Some points, one per row:
array([-0.3, -1.4, -1.0,  2.8,  2.2,  2.6, -1.2, -0.3])
array([-0.2, -1.7, -0.3,  2.4,  2.5,  2.4, -2.1, -0.2])
array([-0.6, -1.0, -1.5,  0.5,  1.2,  1.3, -1.7,  0.0])
array([-1.3, -0.2, -0.3,  0.3,  0.4,  0.1, -0.4,  0.4])
array([-0.2,  0.8,  1.1, -2.1, -2.3, -2.8,  1.5, -0.1])
array([-0.2, -0.6, -0.1,  0.7,  0.8,  0.5, -0.9,  0.6])
array([ 0.4,  0.9,  1.5, -1.9, -2.5, -2.6,  1.0, -0.3])
array([ 0.6,  1.1,  0.5, -1.7, -1.2, -2.1,  1.2, -0.7])
array([ 0.9,  0.4,  1.6, -1.9, -2.8, -2.5,  1.7, -0.7])
array([ 0.2,  0.2,  0.6, -0.7, -1.6, -1.7,  0.8,  0.2])
array([-0.9, -0.4, -1.3,  0.9,  2.2,  1.8, -1.3,  0.1])
array([ 1.1,  1.1,  1.5, -1.8, -2.8, -2.9,  2.3,  0.1])
array([-0.2, -0.3,  0.2,  1.1, -0.3, -0.1, -0.3,  0.1])
array([ 0.8,  0.7,  0.1, -0.3, -0.1, -1.5,  0.3,  0.2])
array([ 1.1,  1.8,  1.0, -2.0, -2.6, -3.1,  1.7,  0.2])
array([ 0.3,  0.0, -1.0,  1.2,  2.3,  0.2, -1.1,  0.7])
array([-1.3, -0.7, -1.2, -0.1,  1.1,  1.7, -1.1,  0.0])
Here are 19 more points, each followed by its number:
array([ 0.3, -0.1, -1.3,  1.1,  2.1,  1.5, -1.1,  0.1]) 0
array([ 0.2,  0.0,  1.8, -1.1, -1.6, -2.3,  1.4,  0.1]) 1
array([ 0.2, -0.1, -0.2,  0.8,  1.5,  0.6, -0.1,  0.2]) 2
array([-0.1, -0.6, -1.7,  1.1,  2.4,  2.1, -1.4,  0.3]) 3
array([ 0.0,  1.0, -0.8, -0.3,  0.2,  1.0, -0.4,  0.3]) 4
array([ 0.0, -1.1, -0.2,  0.8,  0.4,  1.1, -0.3, -0.1]) 5
array([-0.2, -1.0, -0.4,  1.8,  1.2,  1.3, -0.3,  0.7]) 6
array([-0.3, -1.1, -1.3,  1.9,  2.9,  1.7, -1.5, -0.4]) 7
array([-0.1,  0.4,  0.1, -0.9, -1.1, -0.5,  0.4, -0.1]) 8
array([ 0.4,  1.7,  1.9, -2.0, -2.7, -2.6,  2.6, -0.4]) 9
array([-0.5, -0.2,  0.8,  1.1, -0.1,  0.0,  0.1,  0.2]) 10
array([-0.4, -0.6, -0.7,  1.5,  1.8,  2.1, -0.2,  0.3]) 11
array([ 0.3, -0.3, -0.9,  0.2, -0.1,  1.3, -0.4, -0.1]) 12
array([ 0.5,  0.7,  0.5, -0.6, -0.9, -0.8,  0.5, -0.5]) 13
array([-0.1,  0.0,  0.0, -0.6,  0.0, -1.0,  0.0,  0.2]) 14
array([ 0.6,  1.7,  1.4, -1.1, -2.0, -1.4,  1.8,  0.0]) 15
array([ 0.3,  1.3,  0.4, -2.3, -1.9, -1.9,  0.8, -0.2]) 16
array([ 0.3,  0.3,  1.8, -1.7, -2.1, -2.8,  1.9, -0.4]) 17
array([-0.2, -0.7, -0.5,  0.4,  1.2,  0.2, -0.1,  0.3]) 18
Which of these numbered points is nearest to each point below, ignoring the direction in which the first points spread most? Its number follows each.
array([ 0.2, -0.7,  0.7,  0.3,  1.1,  0.2,  0.2, -0.3]) > 17
array([ 0.7,  1.4,  1.0, -2.0, -1.7, -2.4,  1.4, -0.1]) > 3
array([ 0.1, -0.4,  0.2,  1.0,  0.6,  0.5,  0.1,  0.3]) > 6
array([-0.1, -1.6, -0.7,  1.6,  1.0,  2.2, -1.0,  0.0]) > 5
array([-0.7, -1.1, -0.8,  2.0,  1.2,  1.8, -1.1, -0.2]) > 5
array([-0.4,  0.7, -1.5, -0.1,  0.7,  1.3, -1.1,  0.6]) > 4
array([-0.5, -0.5, -0.9,  1.6,  2.4,  2.1, -1.4, -0.2]) > 13
array([ 0.2,  0.5, -0.9,  0.9,  1.7,  1.5, -0.9,  0.0]) > 0
array([ 0.2,  0.2, -0.3,  0.8,  0.7,  1.3, -0.7, -0.1]) > 13
array([ 0.0, -0.3, -0.3,  0.0,  0.4,  0.2, -0.6,  0.6]) > 14
